0: c(172, 159, 142, 112, 92, 79, 80, 93, 105, 118, 134, 151, 168, 183, 186, 171, 142, 104, 77, 52, 37, 75, 103,
  136, 164, 168, 158, 147, 135, 134, 147, 163)
1: c(143, 153, 162, 156, 144, 121, 107, 95, 94, 103, 108, 118, 129, 142, 156, 170, 167, 165, 144, 121, 95, 75, 79,
  91, 103, 128, 145, 148, 144, 135, 128, 131)
2: c(152, 152, 144, 127, 110, 97, 99, 105, 111, 119, 128, 138, 147, 160, 163, 159, 150, 128, 102, 86, 80, 86, 104,
  125, 143, 153, 150, 142, 131, 127, 132, 143)
3: c(130, 124, 117, 112, 115, 115, 122, 128, 133, 137, 140, 143, 143, 143, 138, 127, 118, 109, 109, 109, 120, 132, 143,
  148, 149, 140, 131, 123, 123, 125, 130, 133)
4: c(145, 150, 143, 128, 113, 104, 102, 110, 115, 121, 127, 136, 143, 153, 156, 151, 147, 130, 108, 92, 90, 98, 107,
  125, 141, 148, 148, 137, 130, 125, 129, 139)
5: c(144, 153, 151, 147, 130, 114, 105, 99, 102, 111, 114, 125, 134, 144, 154, 167, 163, 150, 132, 112, 97, 88, 93,
  101, 121, 139, 145, 147, 136, 128, 126, 132)
6: c(115, 89, 77, 81, 84, 101, 121, 135, 152, 161, 175, 182, 175, 148, 114, 78, 57, 47, 65, 96, 131, 161, 180,
  177, 165, 149, 139, 141, 156, 162, 158, 140)
7: c(151, 135, 116, 98, 86, 91, 97, 109, 125, 133, 146, 160, 173, 168, 159, 138, 116, 93, 75, 72, 79, 109, 137,
  159, 168, 160, 145, 133, 131, 138, 151, 154)
8: c(127, 129, 139, 145, 159, 166, 151, 137, 121, 108, 102, 101, 103, 112, 119, 132, 144, 159, 173, 176, 162, 141, 118,
  99, 82, 83, 95, 109, 125, 134, 136, 131)
9: c(127, 134, 147, 155, 162, 154, 135, 119, 106, 99, 104, 103, 112, 119, 131, 143, 160, 164, 165, 160, 140, 117, 94,
  88, 94, 97, 114, 129, 138, 138, 132, 126)
10: c(130, 137, 148, 166, 163, 164, 150, 122, 100, 87, 93, 98, 101, 114, 128, 147, 158, 177, 175, 172, 151, 121, 95,
  76, 73, 80, 99, 121, 141, 147, 140, 134)
11: c(132, 144, 148, 147, 137, 125, 116, 114, 109, 114, 116, 122, 128, 135, 145, 151, 151, 149, 139, 126, 114, 103, 103,
  109, 118, 129, 137, 137, 132, 126, 122, 125)
12: c(126, 126, 134, 144, 157, 155, 151, 142, 126, 111, 107, 104, 106, 109, 118, 128, 138, 152, 161, 169, 163, 145, 126,
  107, 94, 92, 96, 104, 120, 128, 132, 130)
13: c(87, 106, 116, 131, 151, 167, 168, 185, 166, 141, 112, 77, 60, 49, 75, 98, 129, 155, 166, 165, 166, 163, 161,
  161, 169, 165, 146, 126, 100, 89, 79, 78)
14: c(125, 132, 141, 145, 145, 137, 129, 121, 119, 114, 115, 117, 122, 125, 133, 140, 151, 149, 151, 141, 130, 118, 111,
  106, 107, 118, 125, 130, 130, 126, 122, 121)
15: c(131, 142, 156, 166, 160, 142, 124, 108, 96, 97, 101, 111, 119, 127, 138, 157, 168, 170, 166, 146, 124, 101, 86,
  81, 90, 105, 125, 139, 146, 138, 131, 127)
16: c(132, 139, 140, 135, 128, 122, 116, 114, 119, 120, 124, 127, 131, 136, 141, 146, 148, 138, 130, 121, 113, 106, 111,
  119, 128, 135, 138, 134, 127, 121, 121, 126)
17: c(71, 60, 56, 53, 80, 110, 135, 161, 180, 200, 212, 202, 163, 110, 67, 21, 9, 18, 79, 120, 165, 208, 204,
  180, 166, 149, 156, 165, 187, 183, 153, 111)
18: c(145, 144, 146, 142, 144, 158, 171, 168, 170, 150, 124, 101, 88, 81, 89, 100, 115, 133, 151, 170, 183, 191, 172,
  150, 120, 95, 66, 52, 64, 82, 105, 130)
19: c(137, 133, 134, 138, 150, 165, 165, 163, 146, 124, 108, 99, 91, 97, 107, 116, 131, 144, 167, 172, 179, 168, 146,
  122, 96, 85, 70, 86, 98, 115, 132, 138)
20: c(126, 121, 115, 111, 115, 121, 127, 131, 134, 136, 139, 140, 139, 138, 131, 123, 114, 110, 110, 117, 127, 137, 146,
  149, 144, 135, 128, 121, 121, 124, 128, 128)
21: c(103, 91, 71, 72, 89, 99, 121, 141, 157, 179, 187, 188, 172, 142, 102, 57, 26, 44, 62, 94, 139, 167, 181,
  177, 162, 149, 140, 149, 161, 171, 160, 135)
22: c(125, 132, 143, 148, 149, 146, 135, 121, 113, 106, 109, 111, 117, 121, 129, 141, 148, 157, 158, 151, 140, 121, 104,
  90, 97, 104, 116, 127, 134, 132, 127, 123)
23: c(136, 136, 136, 136, 140, 150, 158, 162, 153, 140, 123, 105, 95, 93, 101, 110, 121, 133, 151, 162, 173, 174, 151,
  143, 121, 97, 80, 74, 84, 99, 114, 127)
24: c(115, 109, 107, 107, 111, 123, 131, 137, 145, 151, 152, 144, 143, 130, 117, 106, 97, 98, 111, 124, 142, 150, 155,
  152, 143, 134, 127, 127, 130, 131, 130, 124)
25: c(139, 146, 144, 137, 126, 116, 111, 113, 113, 115, 123, 128, 135, 143, 150, 151, 151, 141, 127, 112, 98, 97, 102,
  117, 129, 138, 143, 137, 130, 124, 124, 130)
26: c(135, 134, 133, 136, 148, 159, 167, 157, 145, 129, 114, 102, 97, 98, 107, 115, 128, 143, 157, 167, 172, 170, 150,
  129, 106, 83, 79, 85, 91, 112, 125, 134)
27: c(138, 154, 159, 159, 149, 128, 108, 91, 95, 99, 109, 114, 125, 139, 156, 168, 177, 170, 158, 128, 98, 82, 67,
  81, 93, 120, 140, 147, 150, 137, 130, 130)
28: c(127, 136, 144, 150, 150, 140, 127, 117, 110, 110, 109, 114, 117, 126, 135, 146, 155, 158, 153, 146, 129, 113, 99,
  97, 101, 112, 125, 132, 135, 131, 125, 123)
29: c(90, 111, 129, 147, 168, 186, 178, 169, 143, 107, 75, 50, 54, 68, 93, 127, 156, 173, 173, 163, 163, 164, 167,
  174, 178, 161, 130, 101, 72, 61, 67, 81)
30: c(136, 142, 138, 133, 124, 117, 113, 118, 118, 123, 126, 129, 134, 139, 148, 150, 144, 138, 126, 115, 108, 107, 116,
  123, 133, 139, 138, 132, 126, 121, 122, 128)
31: c(104, 105, 100, 111, 119, 128, 137, 145, 152, 149, 154, 146, 133, 117, 104, 96, 93, 106, 118, 137, 151, 157, 159,
  152, 139, 132, 130, 131, 132, 130, 123, 114)
32: c(140, 150, 162, 152, 139, 121, 105, 95, 104, 109, 114, 120, 130, 140, 151, 168, 166, 158, 141, 119, 99, 81, 85,
  99, 108, 132, 143, 146, 139, 131, 127, 130)
33: c(122, 128, 137, 147, 154, 150, 144, 130, 118, 113, 110, 109, 115, 118, 124, 134, 146, 156, 158, 157, 146, 132, 115,
  105, 102, 103, 109, 120, 128, 130, 128, 123)
34: c(85, 86, 87, 102, 118, 131, 143, 157, 163, 167, 166, 149, 126, 94, 73, 73, 75, 93, 121, 151, 173, 180, 168,
  156, 140, 141, 142, 146, 142, 135, 116, 98)
35: c(127, 107, 91, 86, 97, 99, 115, 129, 142, 148, 165, 161, 168, 157, 132, 107, 84, 67, 64, 92, 118, 142, 167,
  168, 163, 146, 135, 132, 139, 150, 151, 145)
36: c(152, 147, 140, 122, 109, 92, 96, 100, 112, 120, 130, 140, 151, 160, 163, 162, 148, 122, 99, 82, 80, 88, 105,
  130, 149, 152, 149, 139, 130, 128, 135, 144)
37: c(138, 127, 108, 99, 95, 100, 110, 119, 129, 138, 145, 156, 157, 159, 151, 130, 107, 90, 82, 89, 100, 123, 144,
  162, 160, 155, 138, 130, 129, 136, 145, 146)
38: c(139, 140, 138, 130, 121, 117, 117, 115, 118, 122, 127, 131, 137, 141, 147, 143, 143, 133, 121, 109, 108, 109, 115,
  127, 136, 139, 140, 132, 125, 122, 124, 131)
39: c(127, 132, 145, 157, 158, 152, 143, 123, 107, 102, 103, 101, 110, 114, 128, 143, 155, 163, 171, 159, 145, 122, 101,
  81, 85, 89, 103, 123, 135, 138, 135, 129)
40: c(113, 108, 102, 107, 117, 124, 132, 136, 142, 146, 149, 148, 141, 129, 116, 104, 96, 104, 112, 125, 141, 156, 154,
  146, 142, 133, 127, 127, 129, 131, 129, 122)
41: c(129, 132, 139, 155, 157, 164, 152, 131, 110, 96, 91, 99, 105, 113, 123, 138, 152, 166, 177, 166, 158, 131, 103,
  84, 72, 77, 93, 112, 132, 139, 139, 134)
42: c(136, 142, 139, 134, 125, 119, 115, 119, 119, 122, 125, 130, 132, 140, 142, 146, 146, 136, 126, 113, 108, 106, 112,
  124, 134, 140, 138, 133, 126, 121, 123, 128)
43: c(135, 130, 121, 113, 111, 110, 115, 124, 129, 132, 137, 142, 148, 144, 143, 134, 123, 109, 98, 102, 110, 123, 136,
  148, 148, 143, 134, 126, 122, 126, 132, 137)
44: c(133, 143, 152, 154, 148, 131, 117, 107, 106, 106, 108, 117, 124, 133, 146, 155, 162, 162, 150, 132, 114, 92, 84,
  91, 107, 121, 134, 143, 140, 131, 126, 126)
45: c(136, 142, 137, 127, 117, 109, 112, 113, 119, 123, 128, 133, 139, 149, 152, 150, 141, 129, 117, 105, 98, 108, 115,
  129, 140, 144, 143, 133, 126, 122, 126, 133)
46: c(146, 140, 125, 110, 103, 103, 106, 116, 123, 130, 136, 143, 151, 157, 153, 143, 127, 107, 97, 87, 90, 109, 129,
  145, 146, 153, 142, 131, 126, 128, 137, 143)
47: c(141, 139, 128, 117, 111, 105, 108, 117, 123, 129, 135, 140, 147, 151, 151, 142, 131, 115, 105, 96, 97, 112, 127,
  144, 150, 146, 137, 130, 125, 124, 131, 137)
48: c(131, 111, 98, 88, 94, 104, 115, 127, 138, 148, 160, 164, 165, 154, 135, 113, 89, 72, 76, 89, 114, 140, 167,
  170, 157, 148, 136, 131, 136, 144, 151, 147)
49: c(126, 135, 144, 149, 150, 139, 127, 116, 112, 109, 110, 114, 120, 126, 136, 147, 153, 158, 155, 142, 128, 112, 105,
  100, 107, 116, 126, 133, 134, 130, 124, 123)
50: c(136, 149, 147, 141, 130, 117, 112, 108, 112, 115, 121, 126, 133, 140, 151, 151, 155, 146, 131, 116, 106, 96, 102,
  112, 124, 137, 142, 140, 132, 124, 123, 129)
51: c(133, 138, 139, 133, 127, 121, 117, 116, 119, 122, 125, 128, 132, 138, 138, 145, 146, 139, 129, 120, 113, 111, 116,
  123, 131, 136, 136, 132, 126, 121, 121, 126)
52: c(141, 126, 112, 94, 94, 100, 108, 120, 129, 138, 149, 153, 161, 161, 150, 129, 108, 91, 84, 84, 101, 123, 144,
  161, 159, 152, 137, 129, 129, 138, 146, 145)
53: c(149, 149, 139, 123, 110, 97, 104, 108, 116, 123, 130, 139, 147, 156, 159, 157, 144, 124, 102, 97, 86, 95, 111,
  130, 145, 154, 147, 138, 128, 125, 132, 140)
54: c(85, 87, 87, 103, 118, 132, 146, 160, 164, 167, 161, 148, 124, 98, 73, 65, 77, 94, 122, 149, 162, 179, 167,
  153, 146, 138, 142, 147, 145, 134, 116, 99)
55: c(118, 95, 89, 90, 104, 110, 123, 134, 146, 154, 155, 162, 157, 143, 121, 96, 78, 71, 80, 104, 130, 153, 166,
  176, 157, 141, 133, 132, 140, 148, 148, 137)
56: c(138, 144, 145, 137, 128, 117, 113, 115, 116, 119, 122, 127, 133, 140, 147, 152, 149, 142, 129, 114, 106, 100, 107,
  116, 129, 137, 141, 136, 129, 122, 123, 128)
57: c(147, 141, 126, 111, 98, 96, 101, 115, 121, 129, 139, 152, 156, 159, 161, 146, 127, 106, 85, 77, 81, 101, 127,
  147, 163, 154, 147, 134, 127, 130, 139, 146)
58: c(86, 75, 74, 85, 104, 120, 137, 155, 164, 183, 173, 166, 139, 111, 76, 64, 39, 65, 99, 134, 167, 183, 172,
  162, 152, 144, 145, 154, 159, 151, 134, 105)
59: c(134, 147, 155, 150, 139, 124, 113, 102, 106, 106, 114, 121, 128, 135, 147, 153, 160, 154, 141, 125, 106, 93, 92,
  102, 113, 129, 139, 142, 137, 129, 124, 126)
60: c(130, 115, 108, 100, 102, 110, 117, 128, 136, 142, 146, 154, 155, 152, 135, 120, 98, 89, 89, 99, 117, 136, 154,
  154, 152, 142, 132, 127, 129, 136, 138, 139)
61: c(152, 128, 103, 85, 80, 79, 102, 113, 128, 142, 156, 169, 181, 179, 161, 129, 94, 66, 47, 64, 87, 118, 147,
  168, 166, 160, 143, 135, 136, 147, 160, 161)
62: c(87, 78, 79, 93, 106, 123, 138, 154, 164, 172, 169, 159, 142, 112, 88, 71, 76, 71, 102, 133, 154, 173, 173,
  166, 147, 138, 140, 144, 150, 145, 131, 110)
63: c(157, 158, 154, 139, 115, 99, 85, 81, 100, 111, 119, 133, 146, 167, 175, 174, 164, 142, 114, 87, 64, 64, 83,
  109, 135, 155, 156, 152, 138, 131, 133, 144)
64: c(158, 155, 139, 117, 99, 91, 95, 102, 109, 121, 132, 144, 157, 166, 170, 165, 144, 115, 87, 75, 73, 85, 106,
  133, 151, 159, 153, 144, 132, 131, 139, 152)
65: c(125, 129, 139, 146, 156, 155, 143, 129, 117, 108, 106, 104, 111, 115, 123, 137, 149, 159, 167, 161, 153, 132, 113,
  100, 92, 88, 104, 117, 129, 135, 133, 128)
66: c(117, 95, 80, 76, 96, 107, 119, 134, 152, 165, 180, 177, 167, 148, 118, 88, 70, 61, 63, 98, 129, 160, 176,
  183, 161, 144, 136, 139, 148, 151, 150, 140)
67: c(144, 146, 138, 124, 114, 106, 110, 109, 119, 123, 129, 136, 145, 152, 154, 153, 142, 125, 109, 95, 96, 101, 114,
  131, 145, 150, 142, 137, 127, 124, 129, 137)

c(139, 130, 120, 112, 109, 108, 115, 121, 127, 133, 138, 145, 152, 149, 145, 136, 122, 107, 93, 95, 101, 120, 138,
  147, 150, 148, 138, 127, 123, 127, 134, 140) >> 43 47 46
c(101, 106, 116, 126, 137, 146, 155, 155, 152, 143, 128, 115, 99, 98, 97, 108, 123, 138, 151, 158, 153, 154, 149,
  143, 145, 141, 134, 125, 116, 103, 98, 98) >> 31 13 23
c(124, 117, 112, 108, 112, 121, 126, 131, 136, 139, 144, 145, 144, 138, 129, 120, 110, 107, 108, 118, 128, 140, 150,
  152, 144, 136, 128, 123, 123, 126, 129, 129) >> 20 3 24
c(130, 118, 103, 99, 102, 109, 119, 127, 135, 143, 151, 149, 155, 149, 136, 119, 106, 95, 86, 96, 118, 136, 151,
  157, 157, 145, 133, 126, 129, 135, 137, 139) >> 60 37 52
c(116, 100, 85, 89, 95, 109, 122, 135, 147, 156, 171, 166, 159, 145, 118, 95, 76, 70, 80, 105, 132, 159, 168,
  173, 156, 143, 134, 135, 141, 147, 147, 135) >> 55 66 35
c(134, 138, 138, 139, 140, 148, 156, 163, 156, 147, 129, 110, 99, 91, 95, 104, 117, 131, 141, 160, 175, 168, 165,
  150, 128, 105, 84, 81, 75, 96, 108, 122) >> 23 18 26
c(128, 128, 133, 142, 151, 155, 158, 146, 131, 114, 104, 100, 103, 106, 115, 125, 139, 148, 160, 174, 170, 153, 132,
  114, 91, 86, 82, 102, 112, 126, 131, 131) >> 12 8 19
c(149, 151, 146, 130, 112, 98, 94, 104, 109, 117, 126, 136, 147, 155, 156, 162, 152, 132, 112, 90, 79, 86, 98,
  121, 140, 153, 150, 141, 132, 127, 131, 141) >> 2 4 36
c(146, 123, 99, 87, 86, 88, 106, 119, 132, 145, 157, 172, 169, 173, 152, 125, 95, 69, 56, 61, 97, 124, 150,
  174, 171, 152, 141, 132, 137, 146, 157, 158) >> 61 52 7
c(135, 146, 158, 168, 161, 141, 120, 103, 88, 93, 98, 109, 117, 130, 146, 164, 178, 177, 168, 148, 115, 91, 76,
  67, 83, 102, 128, 143, 146, 140, 134, 129) >> 15 27 44
c(137, 145, 149, 146, 132, 120, 110, 109, 106, 114, 118, 124, 131, 139, 148, 155, 160, 148, 135, 119, 100, 100, 100,
  107, 120, 134, 142, 140, 133, 126, 124, 128) >> 50 11 59
c(120, 131, 139, 141, 142, 144, 149, 151, 156, 155, 141, 128, 114, 106, 100, 104, 112, 123, 135, 144, 156, 159, 162,
  160, 141, 125, 108, 91, 89, 86, 93, 104) >> 23 26 31
c(112, 96, 86, 90, 99, 110, 125, 137, 142, 159, 161, 169, 161, 140, 114, 91, 71, 69, 88, 105, 136, 162, 165,
  163, 150, 138, 134, 135, 143, 143, 148, 132) >> 55 66 35
c(83, 99, 122, 146, 178, 199, 187, 185, 162, 122, 77, 53, 22, 46, 77, 112, 145, 171, 175, 181, 167, 163, 167,
  184, 183, 175, 145, 113, 83, 64, 47, 62) >> 29 13 23
c(98, 99, 96, 106, 116, 129, 140, 147, 154, 157, 155, 148, 131, 110, 89, 87, 80, 97, 119, 140, 151, 164, 164,
  151, 141, 135, 134, 138, 139, 132, 121, 109) >> 31 54 34
c(141, 144, 137, 124, 112, 108, 107, 111, 119, 123, 130, 136, 145, 152, 150, 151, 140, 126, 108, 94, 101, 104, 117,
  131, 145, 149, 146, 134, 126, 124, 129, 137) >> 67 45 4
c(142, 136, 136, 141, 156, 161, 175, 159, 144, 119, 98, 91, 89, 97, 105, 116, 133, 145, 167, 175, 179, 173, 145,
  115, 89, 69, 63, 68, 94, 118, 135, 139) >> 19 26 23
c(136, 144, 149, 149, 139, 125, 113, 105, 101, 106, 112, 119, 127, 136, 146, 154, 161, 155, 142, 126, 107, 91, 93,
  98, 112, 128, 140, 139, 139, 129, 125, 126) >> 59 44 11
c(132, 148, 159, 169, 155, 143, 123, 106, 99, 91, 101, 106, 117, 128, 141, 157, 174, 174, 165, 144, 120, 96, 85,
  72, 81, 104, 126, 144, 147, 141, 132, 128) >> 15 44 27
c(131, 142, 152, 157, 146, 137, 119, 105, 103, 104, 107, 114, 121, 130, 140, 155, 166, 161, 154, 139, 119, 100, 83,
  89, 103, 115, 132, 140, 138, 134, 127, 125) >> 44 15 28
c(129, 130, 138, 149, 161, 160, 153, 140, 122, 107, 94, 95, 105, 108, 116, 130, 145, 161, 170, 173, 164, 144, 120,
  91, 78, 76, 87, 107, 122, 133, 138, 134) >> 8 41 12
c(146, 133, 114, 101, 90, 90, 104, 114, 126, 136, 147, 161, 167, 162, 160, 137, 113, 93, 72, 77, 88, 112, 140,
  156, 158, 157, 145, 132, 130, 137, 147, 156) >> 7 52 37
c(147, 156, 156, 146, 126, 106, 102, 96, 105, 111, 116, 127, 138, 152, 156, 170, 163, 149, 127, 104, 85, 68, 86,
  104, 125, 142, 152, 149, 138, 129, 128, 136) >> 5 32 63
c(115, 93, 89, 95, 97, 113, 124, 137, 147, 162, 161, 168, 162, 140, 115, 90, 70, 69, 75, 105, 135, 162, 166,
  170, 156, 138, 134, 135, 143, 149, 147, 132) >> 55 66 6
c(138, 157, 173, 174, 156, 135, 112, 96, 84, 88, 99, 111, 120, 137, 153, 166, 171, 179, 163, 137, 104, 73, 53,
  61, 86, 110, 136, 153, 155, 146, 134, 131) >> 27 1 15
c(96, 104, 116, 131, 143, 154, 166, 168, 159, 140, 116, 95, 86, 69, 86, 104, 128, 147, 159, 161, 160, 150, 154,
  156, 155, 152, 140, 124, 103, 92, 79, 88) >> 13 29 23
c(142, 123, 101, 78, 82, 93, 103, 120, 132, 147, 157, 178, 175, 167, 152, 123, 96, 65, 62, 72, 101, 125, 152,
  169, 167, 162, 142, 133, 137, 149, 155, 156) >> 61 48 52
c(129, 128, 130, 135, 144, 153, 160, 151, 137, 125, 115, 107, 100, 104, 112, 121, 131, 143, 153, 166, 166, 157, 146,
  124, 104, 90, 87, 95, 102, 117, 127, 130) >> 26 19 12
c(134, 136, 134, 136, 145, 153, 161, 159, 151, 140, 122, 104, 102, 94, 101, 111, 121, 137, 148, 161, 177, 164, 162,
  142, 117, 96, 87, 83, 81, 98, 115, 129) >> 23 26 19
c(106, 113, 108, 116, 122, 130, 138, 143, 147, 152, 147, 138, 130, 119, 107, 103, 100, 110, 123, 139, 149, 161, 153,
  150, 137, 131, 128, 128, 128, 126, 121, 114) >> 31 40 24
c(134, 132, 132, 137, 146, 155, 162, 157, 146, 128, 111, 97, 93, 95, 106, 116, 129, 141, 155, 175, 166, 160, 152,
  128, 107, 82, 83, 85, 95, 111, 126, 134) >> 26 19 23
c(144, 149, 149, 141, 128, 115, 103, 104, 108, 113, 118, 126, 136, 145, 157, 159, 160, 148, 130, 108, 94, 88, 86,
  109, 125, 138, 146, 140, 133, 127, 125, 132) >> 5 50 25
c(130, 118, 105, 99, 105, 111, 118, 128, 136, 143, 151, 154, 158, 149, 135, 116, 99, 85, 91, 97, 117, 138, 154,
  157, 154, 145, 132, 127, 129, 136, 141, 139) >> 60 48 37
c(135, 131, 132, 142, 152, 168, 161, 156, 136, 117, 106, 92, 94, 99, 111, 121, 135, 153, 169, 175, 174, 163, 139,
  111, 91, 79, 76, 88, 106, 123, 135, 139) >> 19 26 12
c(118, 97, 87, 85, 96, 107, 121, 135, 147, 160, 165, 170, 165, 148, 120, 95, 78, 78, 75, 101, 130, 155, 170,
  168, 157, 143, 135, 135, 141, 150, 147, 137) >> 55 66 35
c(135, 148, 162, 158, 153, 132, 115, 104, 94, 102, 105, 114, 122, 133, 146, 157, 164, 167, 158, 134, 114, 95, 81,
  84, 99, 117, 134, 142, 142, 135, 128, 127) >> 44 15 27
c(134, 142, 153, 153, 140, 126, 114, 103, 103, 108, 114, 120, 127, 138, 147, 156, 158, 157, 145, 127, 107, 95, 93,
  96, 110, 126, 138, 143, 137, 129, 125, 126) >> 59 44 11
c(79, 92, 106, 122, 138, 155, 171, 173, 169, 156, 134, 107, 74, 67, 72, 84, 109, 137, 159, 166, 167, 161, 154,
  151, 151, 153, 150, 138, 119, 97, 79, 76) >> 13 54 34
c(127, 127, 128, 134, 142, 152, 151, 149, 141, 128, 118, 108, 107, 107, 111, 119, 129, 139, 151, 160, 158, 164, 145,
  129, 113, 100, 94, 100, 101, 117, 122, 126) >> 26 23 19
c(146, 141, 135, 123, 110, 107, 103, 110, 118, 125, 130, 139, 144, 149, 151, 150, 137, 123, 103, 98, 99, 98, 118,
  134, 146, 151, 145, 134, 126, 123, 130, 139) >> 67 53 4
c(134, 129, 118, 110, 105, 111, 113, 122, 129, 135, 140, 146, 152, 149, 145, 133, 120, 108, 95, 91, 108, 123, 140,
  148, 151, 147, 136, 127, 124, 127, 133, 137) >> 43 3 47
c(143, 137, 137, 147, 160, 174, 174, 169, 141, 118, 98, 83, 80, 93, 103, 117, 135, 153, 178, 184, 177, 177, 147,
  112, 84, 64, 72, 76, 94, 121, 138, 145) >> 19 26 12
c(130, 141, 156, 160, 158, 144, 125, 107, 100, 99, 103, 108, 118, 126, 139, 153, 158, 167, 168, 146, 124, 106, 91,
  87, 92, 103, 125, 138, 139, 138, 131, 126) >> 15 28 9
c(122, 127, 136, 147, 149, 144, 138, 127, 121, 115, 112, 114, 114, 120, 126, 135, 146, 151, 157, 152, 145, 129, 115,
  107, 101, 106, 114, 122, 128, 128, 125, 122) >> 33 22 14
c(155, 125, 93, 82, 80, 85, 93, 111, 129, 146, 161, 185, 188, 185, 161, 126, 85, 55, 49, 54, 82, 118, 151,
  180, 177, 165, 149, 139, 139, 150, 167, 164) >> 61 7 52
c(129, 128, 131, 140, 147, 162, 155, 150, 136, 121, 110, 101, 102, 107, 111, 122, 135, 150, 163, 168, 162, 157, 138,
  115, 97, 89, 88, 96, 113, 122, 131, 132) >> 12 19 26
c(132, 141, 152, 168, 177, 164, 146, 118, 94, 86, 82, 89, 100, 112, 130, 149, 174, 182, 192, 177, 151, 117, 78,
  60, 53, 77, 100, 124, 146, 154, 146, 136) >> 10 41 39
c(79, 94, 108, 124, 140, 156, 167, 180, 167, 155, 130, 99, 75, 55, 66, 85, 114, 139, 164, 169, 172, 161, 157,
  157, 155, 157, 150, 138, 118, 99, 82, 88) >> 13 54 34
c(148, 160, 156, 143, 122, 106, 101, 101, 105, 110, 120, 129, 141, 150, 160, 161, 160, 146, 122, 101, 86, 75, 90,
  109, 130, 143, 155, 148, 137, 128, 128, 137) >> 5 25 63
c(95, 106, 124, 142, 154, 186, 192, 181, 156, 120, 81, 60, 50, 49, 81, 117, 148, 168, 172, 164, 164, 165, 175,
  166, 175, 165, 138, 109, 81, 64, 65, 72) >> 29 13 23
c(131, 140, 148, 147, 138, 128, 119, 115, 112, 111, 117, 121, 126, 133, 143, 147, 150, 153, 144, 129, 115, 105, 99,
  104, 115, 127, 135, 136, 133, 126, 122, 123) >> 11 59 49
c(128, 126, 130, 136, 147, 155, 151, 146, 134, 120, 109, 108, 104, 108, 112, 123, 134, 146, 156, 161, 161, 154, 136,
  117, 104, 89, 92, 99, 112, 123, 129, 130) >> 12 26 19
c(124, 112, 104, 99, 104, 113, 123, 131, 138, 144, 149, 151, 149, 146, 130, 114, 101, 93, 97, 103, 124, 143, 150,
  155, 150, 138, 130, 126, 129, 135, 136, 135) >> 60 3 20
c(130, 137, 139, 140, 142, 145, 155, 159, 161, 151, 134, 118, 104, 101, 96, 100, 115, 128, 142, 158, 170, 164, 169,
  154, 136, 113, 89, 82, 78, 87, 97, 116) >> 23 18 26
c(99, 115, 135, 154, 176, 188, 189, 163, 134, 94, 67, 48, 41, 86, 103, 137, 158, 166, 163, 164, 159, 171, 175,
  178, 182, 151, 122, 94, 77, 63, 62, 84) >> 29 13 23
c(131, 143, 157, 159, 157, 142, 123, 110, 100, 96, 103, 110, 118, 127, 143, 154, 162, 175, 166, 148, 123, 99, 75,
  76, 86, 104, 126, 139, 143, 138, 131, 127) >> 15 44 9
c(159, 152, 137, 115, 95, 93, 89, 98, 110, 123, 134, 147, 156, 166, 177, 161, 137, 112, 79, 72, 64, 84, 110,
  138, 157, 166, 158, 142, 132, 132, 140, 153) >> 64 36 0
c(132, 130, 130, 137, 143, 156, 154, 151, 142, 127, 114, 106, 101, 103, 107, 120, 129, 141, 152, 162, 165, 155, 147,
  127, 106, 86, 82, 86, 99, 113, 125, 132) >> 26 19 23
c(161, 132, 100, 84, 71, 67, 88, 108, 125, 140, 164, 180, 188, 183, 172, 133, 94, 59, 43, 46, 65, 106, 150,
  176, 185, 171, 152, 138, 142, 153, 169, 169) >> 61 7 52
c(142, 138, 126, 111, 106, 106, 103, 115, 123, 129, 136, 147, 153, 155, 152, 144, 128, 110, 92, 88, 96, 113, 128,
  147, 154, 153, 144, 132, 126, 127, 135, 142) >> 46 47 57
c(154, 132, 103, 79, 79, 77, 94, 107, 125, 144, 164, 181, 179, 188, 171, 134, 95, 61, 27, 40, 70, 110, 147,
  161, 187, 164, 150, 137, 138, 153, 168, 177) >> 61 7 52
c(136, 129, 119, 112, 108, 111, 118, 124, 129, 134, 137, 145, 146, 149, 142, 133, 120, 107, 101, 102, 111, 124, 139,
  147, 151, 146, 134, 126, 123, 126, 134, 138) >> 43 3 47
c(129, 130, 137, 152, 158, 161, 161, 138, 118, 106, 100, 96, 100, 111, 119, 131, 145, 163, 180, 173, 165, 141, 117,
  93, 83, 76, 90, 105, 124, 135, 139, 134) >> 8 41 12
c(133, 145, 155, 159, 151, 137, 121, 109, 99, 98, 104, 112, 120, 129, 143, 157, 168, 174, 162, 139, 118, 93, 82,
  82, 91, 113, 130, 143, 142, 137, 129, 127) >> 15 44 27
c(136, 141, 143, 138, 141, 152, 162, 163, 156, 148, 129, 110, 99, 93, 97, 105, 116, 130, 143, 159, 177, 174, 161,
  154, 129, 102, 76, 75, 75, 87, 105, 122) >> 23 18 26
c(101, 89, 78, 90, 108, 120, 135, 147, 156, 168, 171, 166, 148, 119, 93, 65, 61, 68, 104, 127, 156, 168, 175,
  164, 149, 139, 138, 146, 150, 150, 136, 118) >> 62 58 54
